Rows are one point carried round by a steady rotation, each followed by how many ticks it has turned.
The counts run from 0 to 851.
[ -9 -13  13   5   6   7  29   7 -22  16   4   2  -2   1  -7 -20 -21 -18
  21 -15  14   4  -4 -26 -14   7  -7 -16   6  -8  10   8  17  -2  -8   3
  14 -33   7  16   2 -24   7  20 -13  13  12 -30  12 -17  -5 -28   8  25
  33   5]
146
[  4   6  -5  17  18   7  14  -8   5   6  -4  18  11   0  22   5   5 -10
   4  -7  -3  32  14 -23  -8  -1  14  13  33 -20  23  -9  13 -14 -30  27
   6 -34   2  13  -5 -15  12  29  -4   6  -9 -23  10  -2  -5   4  21 -16
  17  15]
251
[  1  -9 -10  -5   6  13  15 -22 -14  22 -23   2   5   3  -3  27  12  -3
   7  -6  -8  20   2 -14  22 -10  19   6  25 -11  14  -7   6  -5 -22   4
  11 -19  -1  16 -34  -8   9  32   7  11  -9  -8  -3 -17 -10  -7  22 -23
  17  28]
678
[-24  -3   8  -1 -15  21  13  13  -3  -1 -17  -3   6  -3  -7 -22   8 -21
   5  -2   7   7 -28 -27  30  -8 -12  10  -4 -11  11  17  20   0  -1  -2
   5 -27   6  18 -12 -10   7  22  -3  17   3 -21 -16 -20   1 -18   8   1
  41  31]
218
[ -6  -2  -4 -11  24  21   3 -14 -21   1 -21  11  19  -5 -18 -15  -8  -1
  13 -18  -5  21 -14  -6   9   6   3  16  27  -7  15   5   2   5 -14  14
  -4 -14 -14  38   0  -7  -9  19  12  -9   1 -19  -7 -16  -7  -4 -14  20
  42  17]
344
[-11  10 -22  12  24  18   7 -20 -15  16  -1   8  24   6  14  -3  19   2
   8 -16 -27  28  14 -10   7  -2   8   3  22 -12  15 -12   1  17  -6  16
   5 -11  14  21 -24 -11  21  35 -13   0 -17 -21  20  -6  -5  -1   2  -2
  16   8]
831
[-17   2   2   7  26  12  23   6  -7  21   7  12  10  -5  -4 -21 -22 -17
  22 -14  -6  -8 -16 -35   7   6   4  -8  12 -10  19   9  14   6  -9   3
  -8 -24  10  12  -4 -23   0  24  -9   7  24 -23  14  -8   0 -16   9  17
  31   9]
396
[-10   3  -6   9  16  11  20 -22 -24  -9   1   2  16  -1  13  -4 -18  -7
  15 -17   7  42  -8 -19   7   2   3  22  23 -23   7   6   4  -6 -17   9
  18 -12   8  25 -10  -3   2  26 -17  -6  -1 -10   9 -27 -22  -9  13   0
  33   4]
415
[ -7  -8  10 -10  12  14   2  10 -14   3 -13   3  14  -8   9 -17  33 -23
   5  10 -13   7  -6 -23  16  -4   7 -12  18   3  11  19 -17  14  -1   2
  30 -19  14  16 -15   0  20  23 -23  14  -3 -23  20  -2 -20  -3 -12  22
  30  14]
212
[ -9  13  -6  14  19   7  15  -2 -20 -13  -1  12   4  18 -16 -13 -11   0
   9 -30  -2  16  -8 -11  -7  10  15  -5  34   5  16  -7  10   0  -9  20
 -16 -24  -5  27 -13 -25   3  34  -2   5  19 -12  -1 -28   5 -24   2   9
  13   6]
175
[ -7 -10   6   9  -1   7  -3  -9 -18  29   8  17  11   3  13 -23   2 -25
   5  -3 -13   9  -8 -32   4  -1  -1  -9  13   6   5   5 -12   9   6  20
  -9 -19  28  18  -4 -22  18  31  -5   9  -9  -3  30 -25 -11 -23 -13  21
   9  16]
560
[-12  12  21  -2  18  -7  18  -9   0  -5  -9  17  -1  -1  -6 -28  20  -6
  16  -9   6  25   8  -7   6  -3   4   6  14   8  23   5  21  -2 -16  10
  18 -37  13  17  10 -19  15  11  -8  10  -3 -31  16  17  -5 -13  16   7
  43  16]
472
[ -1  -5   0  -5  16   2  37  -9  -8  -7 -18  -1  -1  -1 -22  14   7   2
  17 -19   8  21   4  -2  19 -11  15 -14  16  -5  12  -3  23  -1 -24   1
  22 -31 -11  25 -24 -14  11  23  10   9  -3 -17 -17  -3  -8 -16  14 -10
  28  21]
276
[-11  -9 -16  10   8  16   5 -22 -22  13   7   9  30 -13  13 -29   7 -10
 -10   2  -3  20   2  -8  28  -8  -6  10  15   8   5  21  -3  11   3  16
 -11 -22  19   9  -6 -14  15  25 -10   9  -2 -12  28 -14 -17 -20  13   1
  18  23]
238
[-12   6  16  -8   3  13  -4  18  12  14 -29  12  -7   4   3  -7   8 -15
  16 -12 -13   0 -12 -23  23  -1   2 -18  17   9  33   9  20  -4 -17  26
  -8 -21  14  16  -8 -13  10  17   8  16  -3 -26   2 -13   2 -11   2   8
  25  30]
51
[ -1 -17   8  -7  21   8  49 -20  -5   0 -15   5   5  -7 -20  14  15   2
  28 -22  -2  18   5 -10   6 -11  30 -19  15 -18  11  -6  18   5 -31   0
  10 -22  -5  19 -18 -31   3  16   5  -1   5  -7  10   7  -8  -8   7   1
  27  20]
526
[-15  -6  15   2  21  24  13 -15  -1  -1 -24   0  10  -9 -11   4  19   3
  15  -2 -14  11 -20  -6  33 -19   8 -16  16  -9  20  20  13  18  -9  -8
  15  -5  -2  -2 -24  -8   9  27  -5   6  -6  -1  19   6 -20 -19   8   8
  12  38]
456
[  6   2   1  -8   7  32  39  -7 -22 -13 -10  -2  16 -27   2  -3   6  -9
 -13   4   5   7   9 -26   2  -8  -6   2  30 -18   1   9   0   0 -14  24
  14 -28  -5  26  -8 -18   2  32   6  -8   9 -10 -13 -11 -31 -13  -4   2
  10  17]
516
[-15 -18  16   2  12  20  25  11 -17  -6  -4  -3  12 -12 -15  -2   6 -24
  18 -10   5  19 -27 -28  26  -5   9 -13  -6 -16   1  17   6  21   0  -5
  13 -14  -9   6 -18  -9   6  33  -4   1  -5  -5   5  -9 -21 -19 -17  26
  25  22]
785
[  7  -9   6  -1  10  26  26   7 -29 -15 -13 -19  12 -16  -7  -7  11  -5
  -1 -14   3  16  21 -10  -7  -2  13  -7  16 -11  10  -3  -2   2 -23  12
  -6 -34  -2  19  -7 -29  -6  19 -17   2  -3 -32 -12  -9 -27  -1  -2  21
  15  18]
765
[-10   4   4  11   2  19  -9   3 -17  25  -6   0   3  -5  -1 -14  -3 -22
  20 -14  -2  29 -22 -28  18   6  -5  20 -12 -10  18  -3   1  -4  -3  13
  -7 -19  10   7 -10  -1   4  51  -7   2 -16 -17   4 -17 -14 -10   6  21
  23  22]
812
[  6  -6   7  15  29  16  27 -12 -19   3   3   7  12  13  11  12  -3  -7
   2  13 -10  14   1 -20 -17  -4  19 -11  50 -15  14 -12  10 -13 -14  21
  -1 -28  -2   7  -9 -11  12  39  -8   0  20 -18  27 -15  -5 -12   6  -1
   2  13]
255
[  3 -20   1   2  12  20  27 -24 -38  31  -2  -7  23   2  10   0  10   2
  -5  16   9  27   8 -14  -6  -2   7  10  18 -13   0   4   1 -11  -3   3
  18 -32   0  15   2  -8   8  27 -15   7  -9 -20   7 -16 -21  -6   6  -1
  21  25]
87
[ -9 -14  19 -14  -6  19  27 -16 -19   6 -22 -15   4   7 -12   3  -1 -10
  21  -4 -17  11 -21 -24  13  -2   1 -19  11  -5  -3  -1  16   8 -14  -3
   7   4  17  26 -18  -9  13  24   4   5   2 -13   9 -21  -6 -21   1  17
  23  29]
287
[ -3  -5  -1  15  22   6  19 -18 -11  -7   4   8  11  -7 -15 -11 -18   4
   6 -22  12  38 -12  -7  14   2  14  11  17  -2  12  11  24 -16 -18  15
 -18 -27 -13  18   4 -21  -7  17   9  -1   7 -14   0 -14  -4 -16  19   0
  20  36]
496
[-10  -5  14   7  15   8  28  -5  -1   6 -17   9  -2   1  16   0  23  -1
   9  -5   0  23  -8  -8  22 -15   5 -13  12 -11  24  27  29  -4 -11   7
  25 -11  -9  -6 -22 -14   9  26  -6  21 -18 -10  17  -4 -19 -25  15  -4
  10  33]
56
[  0   0 -11  -4   1  11   4  -5 -14  15 -20  17   3  -9 -11   0  35 -16
 -16  -6  -1   3   0 -10  -4  -2  18  -2  36  -4  11  -4  -4 -15 -28   5
  18 -31 -15  27  -8 -10   5  38  16   1  -6 -19  -1  -3 -17 -14   4  10
  16  13]
350
[-14  10 -14   7   8  19  17 -25 -28   5  -2  -2  10 -12   0 -17  -1   3
   3 -24  15  36   2 -19  11  -2  -6  29   0  -9  10   5   2   3  -7   1
  -2 -26   5  22 -12 -32   5  35 -14   5 -12   1 -11 -24 -21 -21  13  -7
  20  17]
167
[ -7  12   8  11  12  12   3  -3 -15  -1   1  11   6  -9   0 -19 -20 -20
  11 -23   9  36 -19 -33  20   6  -8  20   4 -13  16  18   4   0  -7  22
   0 -11   0   9  -8 -10  -3  36  -7  -1 -11  -1  -2 -23 -23 -14   2   9
  24  15]
814
[  8  -9  12   5  11  18   9   6 -17   3 -19   7   2   7 -24  12  23 -16
   0  -3   2  10 -20 -15   5   2  32  -9  28  -1  15  -2  -5 -10 -12   0
   6 -24 -28  13 -17  -6  -4  49  10   5   0  -3  -4 -18 -19 -12 -10  20
   8  23]
354
[-10   6  14 -10  12   8  22  -5 -19 -21 -18  -8   4 -22  -8 -25  14 -16
   3 -16 -13  10   9  -5  15  -6 -11 -13  24  19  14  19   5   6 -21  12
  12  -9  13  19  -9 -20   9  21 -15  12   7 -27  17  -1 -30 -23  12  18
  20  20]
45
[ -5   5   3   7  21   9  21  -4 -10  26   0  27  14   2 -13 -20  -1   1
  -8   4   6  -7 -12 -14   3  -2  -5 -12  24   9  21  13  20  -6  11  13
   4 -36 -10  15   2 -17  14  32  18   9  15 -22   4 -13  13 -28   3   5
  22  24]
77
[-18   3 -20  13  11  13  10 -19 -11   3 -10  13   9  21 -15  -3  13  10
   4 -31 -20  17  -2  -3   3  -1  20  -2  25  -7  15 -14  24  -2 -17   5
  -8 -20  -7  29 -21 -24  11  29   8   5  -7 -16   3 -20  11 -18  13   3
  17  12]
178
[ -5 -16  -3   7  -3  15   3  11   5 -20 -17  21   8  -1  -9 -11   4 -19
   5 -18  -3  12 -13 -18   5   1  34 -16  25 -17  12  -3  14   4 -33  23
 -13 -24 -12  41  -8  -8   5  12  21  -4  -3 -11   4  -9  -1  -2  -9  19
  33  17]
771
[ -9   8   3 -13  19  17   7  -4 -11   3 -28  -7  -4 -10 -30  12  -7  -7
  18 -17  -4   9 -18 -13  20  -3   8   1  23  -3  23   7   5 -10 -23  -2
  11 -20 -18  20 -23  -4  -3  41  11  -7   7 -24 -13 -11  -7 -18  16  10
  24  20]
25
[ -7 -17   9  10  18  12   5   5 -19 -13 -14  -3   1  25 -15  10  17  -7
  19  -9   2  25 -18 -14   3  -1  41 -25  29  -3  11  -3  -4  -8 -14  -2
  16 -22 -15  25 -21   2   6  29  -8  11  -1 -15   1 -29  -3  -4  -5  22
  19  14]
604
[ -1   2   6   5   3   7   3  -8 -22  16   5   4   0   8   4 -22  -4 -20
   0 -10   3  28 -12 -33 -19  12   7   3  20  -7   3  -3   3 -22 -18  16
  -5 -24   4  33  23  -8   7  26  -1   0  -1 -35  -2 -24   1  -7  -2  22
  22  21]
741
[  5 -16  22   2   4  26  17  -9 -28  -8 -15 -24   3   4  -8   7 -14 -13
  12   6   0  21  -4 -25   8  -6  14  -9  25   1   1  -5 -16  -3 -14  19
 -14 -21  17  23 -17 -10   9  29  -7   8  10  -2  -1 -27 -18  -4  -1   6
   5  31]
685
[  0 -18   4   1   3  12   8 -12 -16  -7 -13  -3  14  -4   4  -3  37 -20
   4 -14  -6  42   2 -25  11  -4  37  -3  11 -14  -6  -4 -12   6 -28   1
   7 -12   6  23  -5 -15  11  19 -11   5 -18  -5   9 -10 -29   4  -5  14
  18  19]
361
[-10  -3   8   5  27  -9  14 -21 -15  19  -9  31  -2   6   4 -10  11  -6
  15 -12  -5  15  -8  -6   2   8   0   5  23  -6  24  -1  12   1 -14   2
  28 -15  -4   6 -12 -14   2  39  -8   2  -6 -14  37   8 -20 -27   9  19
  29   0]
154
[ -7 -20  14  10   7   3   4  -3  -8  26  -2   5  -1   9  -5 -13  14 -17
   8  10   2   7 -12 -19   5   3  26  -3  23   1  19   3   9 -15 -19  -1
 -11 -38  17   0  -5 -24  12  23 -12  22  16 -15  29 -10   0 -22  30   6
  19  26]
228
[ 15   6   0  -7  17   6  10  -8 -16  21 -14  17   8  -7 -10  -2  20 -17
   2  -4 -19   2  14 -18   0   5  25   0  41   7  13 -14 -11  -9 -23  23
  -6 -25   5  24  -2 -26  -2  39  16   5  11 -15   2  -1 -12   4  -2   6
  17  15]
102
[ -6 -11   9   7  10   0  21  -4 -31  13  -2  19  18   5  10 -16  15 -10
   3   8  -7   7   0 -18  14   5 -15  13  23   2  13   4   3  12   9  12
  12 -15  14   8 -21 -15   9  34 -19  15   9  -1  31 -21 -23 -29   0   8
  22  -4]
806
